(in the rows, 100 means zero)
The rows of Y fall into several groups, and each row is roughly a mix of its group's hidden directions.
Y, 114 rows:
121	90	77	87	121	84	125	88	72	115
81	116	90	90	116	112	127	119	109	137
83	109	107	99	73	73	70	125	84	88
119	98	112	97	116	106	56	104	79	76
125	73	71	107	92	91	104	109	83	131
123	84	94	120	92	110	81	129	77	126
89	116	93	83	90	115	59	129	112	106
106	88	95	133	92	102	145	95	82	104
82	107	148	99	96	112	121	88	100	83
85	130	118	84	129	109	126	92	117	87
95	73	65	129	81	100	85	91	81	101
88	126	81	76	110	75	131	110	96	115
105	109	106	127	118	130	65	83	103	87
74	116	86	125	83	81	112	124	76	106
77	80	76	119	86	118	90	120	114	126
79	98	73	85	91	96	114	120	100	142
91	74	114	112	88	128	73	117	126	109
132	80	115	117	121	109	71	84	84	101
138	101	118	99	128	77	85	114	111	88
100	102	84	72	107	63	76	94	75	109
60	98	118	76	82	101	89	124	111	88
102	72	124	92	80	92	109	116	61	103
122	101	127	128	120	118	109	99	121	123
87	86	95	124	103	101	59	99	86	69
86	128	120	64	110	99	100	95	109	70
109	106	91	59	103	90	118	97	104	138
111	71	83	144	86	97	105	84	98	111
91	103	130	96	88	74	80	112	78	69
84	114	83	67	113	90	78	129	101	117
78	98	107	86	87	108	82	149	90	99
86	102	91	85	75	84	58	124	98	103
71	96	66	88	71	80	105	120	97	95
113	91	107	102	126	112	136	69	102	79
92	98	99	114	114	91	68	144	95	82
109	91	92	107	126	111	103	79	110	146
94	102	89	64	126	73	80	87	99	79
77	102	117	84	87	92	61	129	95	91
62	116	128	75	101	98	104	124	103	93
141	83	101	86	108	127	105	107	112	125
90	96	74	125	95	89	136	84	91	74
68	93	84	99	81	83	58	107	104	101
123	84	111	106	83	101	75	124	107	136
94	79	113	116	59	111	111	74	101	115
128	71	89	126	104	81	107	92	71	95
91	79	101	111	58	95	120	71	94	99
108	78	87	88	101	103	61	93	118	133
121	104	113	121	126	125	67	93	116	95
90	129	116	105	101	131	98	123	134	99
94	129	118	95	119	123	94	99	92	60
109	109	67	109	123	70	113	78	81	99
106	66	119	124	76	111	94	85	83	79
75	99	98	63	99	77	93	127	81	109
95	139	102	100	115	115	108	123	134	106
81	98	111	111	72	100	59	107	124	88
121	109	131	76	124	80	123	100	93	88
84	130	128	76	103	125	84	98	110	83
99	101	111	83	102	98	60	79	97	63
83	125	121	73	109	113	73	122	109	114
137	62	102	110	89	88	111	87	115	103
84	99	127	100	97	82	141	81	97	80
133	74	101	130	101	99	124	78	97	107
108	93	108	91	110	88	125	84	82	54
125	81	104	141	85	90	101	85	103	76
100	122	91	71	121	75	126	111	111	121
127	89	95	111	95	88	133	84	67	112
127	84	114	72	88	90	61	106	103	93
98	79	86	113	76	111	88	57	111	87
104	109	80	108	112	72	131	81	69	99
116	93	108	125	95	81	145	89	115	94
99	81	85	119	69	106	93	138	95	118
113	112	66	90	106	77	131	88	94	122
106	112	93	108	111	130	141	84	120	90
112	121	94	118	102	98	149	89	90	86
81	96	100	113	69	99	132	70	104	81
125	92	116	122	114	126	69	108	78	105
131	75	70	114	94	100	128	84	98	102
114	93	120	117	83	122	109	108	56	95
114	138	106	104	134	110	117	104	87	119
91	99	102	127	90	105	79	111	111	146
85	140	92	116	128	108	96	96	123	85
93	71	63	124	90	82	106	97	84	117
98	131	89	93	121	78	131	126	103	108
92	125	86	78	92	71	88	123	72	107
104	108	92	105	57	78	74	106	106	76
115	106	55	84	97	88	108	102	103	132
76	134	117	84	127	110	85	121	99	101
76	141	89	94	120	87	121	112	87	99
83	85	92	59	77	94	89	120	93	120
106	92	95	131	115	107	63	101	73	83
70	121	99	83	69	114	113	104	87	74
134	78	78	87	85	95	108	93	99	134
101	73	140	118	103	109	75	111	103	117
114	69	102	119	81	108	76	95	94	134
82	70	84	96	80	85	62	114	96	95
112	105	79	82	122	88	108	99	78	141
96	93	112	108	64	115	81	83	78	70
92	95	69	87	99	77	78	138	91	107
86	117	104	77	92	77	134	93	113	72
63	129	107	71	117	101	86	110	92	102
80	124	86	87	110	84	136	99	119	80
104	86	95	107	83	84	62	79	124	78
82	107	91	109	114	108	145	94	115	127
100	141	90	115	118	105	129	88	121	99
115	69	94	110	97	68	100	132	81	93
86	101	100	108	129	81	130	77	71	92
100	86	68	94	83	88	67	124	85	114
86	92	108	92	77	114	62	128	119	95
64	125	81	71	106	100	124	105	103	93
124	104	68	103	110	85	125	72	91	119
146	99	88	102	71	114	113	113	113	97
114	60	95	112	91	83	98	71	81	114
125	87	99	65	92	110	104	113	100	62
107	109	117	120	136	138	88	94	94	102
68	133	101	100	93	108	111	100	114	65

Here is one row of each group, with its name. Which group are the others in?
94	133	91	80	113	99	110	139	95	82
(112)
129	110	67	121	124	91	90	114	85	112
(8)
63	107	94	120	102	88	89	116	85	135
(86)

92	89	119	117	120	135	116	82	127	98
(86)
98	116	113	104	116	133	68	97	87	73
(112)
111	105	75	120	81	94	143	82	92	103
(8)
81	97	79	107	61	98	95	90	90	66
(112)
87	121	123	63	112	124	80	107	93	105
(112)
94	100	118	111	103	100	143	66	115	93
(112)
127	101	103	124	111	108	116	59	119	96
(8)
122	122	85	98	101	76	132	80	81	85
(86)
98	67	88	103	79	80	99	85	62	93
(8)
110	90	114	89	100	83	113	78	65	67
(112)
86	115	121	95	66	122	129	115	99	114
(112)
